In the rows, 128 means zero.
One turn moves every row onto another: examples first, then more rows asked
j832: [112  91 152 169 169 101 121 108  98 150 151 109 135  97 170 124 117 144
 113 123 102 127 132 122]
j558: [122 119 157 131 136 121 135  90 101  92 161 107 144 129 166 129 137 136
 109 109 129 121 137 115]
j673: [ 95 110 164 145 147 100 119 109  98 147 157  99 119 105 155 151 146 135
 104 123 103 165 147 132]
j670: [108 114 154 126 153 110 147  93 106 107 146 104 104 111 137 154 129 128
 123 110 106 131 168 128]
j526: [ 80 105 131 120 134 109 131 104  92 130 142 111 130 105 159 119 104 145
 119 101 125 113 163 123]
j799: [102 126 172 130 141 105 136 118 100 126 166 104 117 155 154 118 104 143
 118 109 111 103 131 113]
j453: [116  97 145 160 135 108 144 110 106 157 161 107 147 115 153 110 132 149
 111 124 102 127 129  98]
j253: [108 129 163 138 141  91 145 107  94 155 160 105 127 129 139 124 110 125
 107 124 107 138  98 126]
j213: [124 122 166 126 150 130 133  83  99  93 153 112 138 125 163 132 125 135
 107 118 119 118 128 123]
j718: [103 114 177 144 162 127 148 115  96 117 160 104  98 120 148 138  90 134
 112 122 109 113 127 129]
j697: [119 115 168 143 153 125 152 127 107 106 171 101  95 121 138 128  92 148
 111 126 114 138 139 110]
j40: [122 103 156 152 159 116 125 100 100 155 155 100 141 120 160 111 111 144
 103 141  89 129 113 112]
j230: [105 118 138 121 139 124 143  86 102 117 158  74 113 138 140 140 140 113
 111 121 112 124 147 122]
j191: [123 120 150 130 153 124 128  93  99  92 151 112 132 117 154 126 142 141
 111 109 139 114 137 114]
j252: [108 112 135 148 136 128 133 112  98 153 155  90 116  91 157 114  89 139
 106 129 132 151 162 127]
j664: [121 131 146 136 157  94 138 119  99 147 152 108 109 112 114 112 119 140
 109 126 126 146 107 113]
j595: [101 105 125 123 152 122 114 108  95 113 153  87 117 104 161 114  84 143
 105 128 124 151 156 125]
j129: [130 115 155 138 147 125 132  95 103  83 163 104 134 118 165 133 129 138
 107 116 131 138 141 117]
j270: [120 114 157 137 160 127 127  88  96  89 152 108 130 111 166 138 131 132
 108 112 132 120 134 127]
j423: [111 128 158 128 157 108 130 128 104 118 158 107 102 140 133 108 112 155
 119 110 127 107 139 102]
j467: [124 122 150 151 153  84 135 124 102 136 166 100 113 112 137 123 108 136
 108 126 123 171 118 119]
j801: [ 97 124 133 133 134 115 120 108  93 168 144  99 127 110 156 101 103 142
 114 115 136 118 158 123]
j969: [ 98 120 152 129 133 106 125 109 101 156 154  99 123 119 131 131 166 143
 104 123 110 149 141 111]
j474: [120 128 148 111 159 100 115  93 108 106 152  88 109 144 145 132 122 132
 119 120 104 140 161 121]
j145: [110 125 168 122 151 111 113 103 101 149 153  97 119 123 139 133 139 144
  99 140  91 166 132 122]
j983: [125  92 146 169 160  99 124 118 107 142 160 105 134 100 162 116 118 153
 112 126 106 148 141 107]
j273: [109 121 152 153 128  76 149 121 100 148 170 104 129 123 144 125 121 130
 113 111 122 152 118 117]
j33: [114 128 150 124 143 127 130 106 100 159 140 112 118 100 142 103  83 152
 111 131 117 135 155 123]
j914: [ 99 111 141 149 139 128 132 105  92 159 151  92 120  93 165 120  86 131
 107 126 127 138 155 138]
j355: [102 122 145 150 158  82 137 119  93 151 149 112 112 103 129 125 128 130
 116 108 135 129 115 125]
j104: [ 91 103 135 125 149 121 116  99  89 121 152  87 125 110 174 123  80 133
 105 126 115 139 149 137]
j756: [ 99 111 158 144 156 101 115 113  99 144 152 100 111  97 145 147 150 140
 105 123 110 165 150 128]
j120: [102 108 150 156 137 112 142 128 101 115 184  78 110 139 161 127 112 131
 110 111 132 126 138 113]
j323: [ 97 114 132 104 140 141 139  97  95 129 140 103 120 106 133 108  94 146
 106 130 115 122 141 116]
j765: [103 124 134 134 121 112 126 111  98 165 154  95 133 118 160  99 101 144
 113 117 131 132 161 117]
j14: [131 104 145 149 170 118 120 108 104 149 150 102 128 108 143 102 118 154
 104 143 102 134 119 103]
j295: [110 127 158 126 132 125 135 102  99 162 146 109 128 111 153 108  78 146
 110 132 107 136 152 127]
j855: [ 96 112 140 106 123 137 146  95  97 130 151  99 132 119 146 111  89 142
 104 131 104 130 140 117]
j250: [112 128 152 111 163 101 113  88 103 111 147  90 110 143 150 136 122 126
 119 119 102 128 156 129]
j239: [111 113 156 127 142 108 152  94 109 106 154 101 110 118 143 154 126 127
 122 111 101 140 170 125]
j88: [ 90 120 157 129 137 107 124 103  97 161 151 100 125 119 137 136 164 137
 104 120 107 139 135 120]
j200: [109 118 132 119 145 125 140  90 104 114 155  75 106 131 130 136 143 119
 111 121 119 127 151 117]
j839: [134 123 157 125 153 130 131  92 104  86 153 111 130 119 150 124 130 145
 107 121 128 129 135 112]
j999: [ 90 106 129 121 120 106 136 111 100 124 154 107 135 111 158 113 103 151
 118 105 123 133 170 112]
j347: [104 121 159 151 166  86 130 111  89 148 154 105 114 109 147 135 106 121
 110 120 118 140 105 141]
j665: [ 95 109 146 154 162 117 132 125  93 118 165  85  95 122 150 127 117 131
 112 108 142 105 135 120]
j360: [106 126 166 121 162 113 109 101  97 151 145 101 114 116 135 134 141 142
  99 139  95 155 130 126]
j353: [112  97 141 157 155 112 135 109 101 159 147 112 136 101 143 109 138 149
 112 121 111 111 126 103]

j697 turns into j120
j673 turns into j88
j33 turns into j252
Now these:
j347 turns into j355
j200 turns into j474
j983 turns into j453
j213 turns into j270
j595 turns into j999

One turn moves every row onto another: examples first, then more rows asked
j202: [116 126 176 163 130 129 135 113 125 103 135 169 109 142 130 158 153 139]
j947: [112 124 148 156 118 129  96 105 131 139 148 113 119 131 108 136 142 157]
j275: [117 115 161 145 151 139 129  95 154 140 156 143 121 159 125 153 131 140]
j259: [ 96 116 150 161 134 121 138 123 137 120 127 132 113 112 111 164 139 131]
j462: [108 118 151 157 116 131 104 114 141 141 149 115 111 124 108 133 143 161]
j713: [100 126 130 116 134  96 128 108 106 137 138 142 123 155 119 150 141 138]
j693: [121 119 163 152 150 103 114 125 114 136 119 128 108 145 114 122 128 163]
j178: [ 95 128 147 153 139 131 112 108 116 116 121 149  87 166 102 142 155 150]
j396: [123 120 144 158 145 146 122 126 110 146 140 171 135 148 132 148 142 153]
j229: [ 88 133 147 138 129 127 105 118 119 108 115 146 105 164 107 145 154 149]
j787: [ 95 122 141 161 131 114 135 117 138 118 125 132 109 118 108 161 137 126]
j653: [ 96 101 156 126 132 135 150  89 131 135 132 133 121 128 122 142 130 155]
j589: [126 127 135 142 125 112  97 120 142 116 104 143 125 142 126 146 144 160]
j671: [107  93 136 129 134 107 137 114 125 117 152 158 103 143 108 135 164 169]
j407: [ 98 129 142 154 131 121 131 120 147 118 127 133 108 115 111 155 125 123]
j959: [115 118 146 169 137 136 125 116 112 146 129 170 138 143 133 142 129 148]
j725: [128 113 123 125 147 132 133 147 134 133 131 157 109 137 127 133 141 163]
j365: [115 124 176 170 131 125 130 113 129  98 135 162 111 138 119 153 153 150]
j645: [110 120 167 166 129 130 134 118 117 107 130 170 106 142 131 163 153 143]
j837: [105 125 138 121 128 100 130 104 101 137 150 145 123 162 118 151 138 135]
j763: [137 135 134 162 140 100 132 103 111 114 121 143 115 147 113 132 151 154]
j806: [123 152 164 116 118 130 120 121 130 130 147 128 106 151 130 137 136 150]
j711: [108 130 160 144 156 111 114 131 111 123 127 133 106 146 106 115 140 166]
j699: [124 120 148 165 143 141 114 124 110 146 134 167 136 144 135 141 137 155]
j359: [107 131 136 126 121  95 132 107 102 136 152 139 111 158 119 153 138 139]
j94: [110 124 159 124 122 131 137 104 129 137 144 171 126 125 125 114 134 130]
j663: [107  97 134 124 130 103 134 118 128 125 159 155 108 137 108 141 161 169]
j66: [118 118 125 127 153 135 140 142 137 133 126 158 112 128 124 132 137 163]
j289: [110 119 156 162 116 133 104 125 135 139 144 116 106 124 110 133 139 151]
j669: [ 98 131 145 148 140 117 133 102 159 138 157 175 109 125 116 140 138 152]
j397: [105 127 146 147 148 116 134  94 151 142 159 161 116 125 105 151 137 171]
j746: [120 128 134 129 153 137 142 146 136 127 120 162 114 137 125 128 144 160]
j433: [128 111 157 134 149 141 127  94 141 138 142 145 137 152 120 153 138 129]
j480: [114 130 171 129 129 130 131 110 135 135 155 170 126 136 107 117 143 126]
j703: [ 89 118 157 122 128 135 147  96 137 138 121 146 123 114 114 147 138 159]
j509: [109  88 139 133 137 113 134 111 127 130 152 157 107 146 115 127 162 172]
j826: [121 125 146 132 130 111  90 129 142 119 111 157 108 142 126 140 134 160]
j182: [123 152 165 123 111 133 124 118 125 133 153 127 110 144 125 140 141 144]
j20: [131 134 124 150 121 108 133  98 113 115 112 149 105 149 108 135 143 145]
j188: [118 148 166 113 122 128 125 110 133 125 154 134  96 152 131 138 141 151]

j711 turns into j94
j947 turns into j188
j289 turns into j182
Now these:
j806 turns into j837
j20 turns into j397

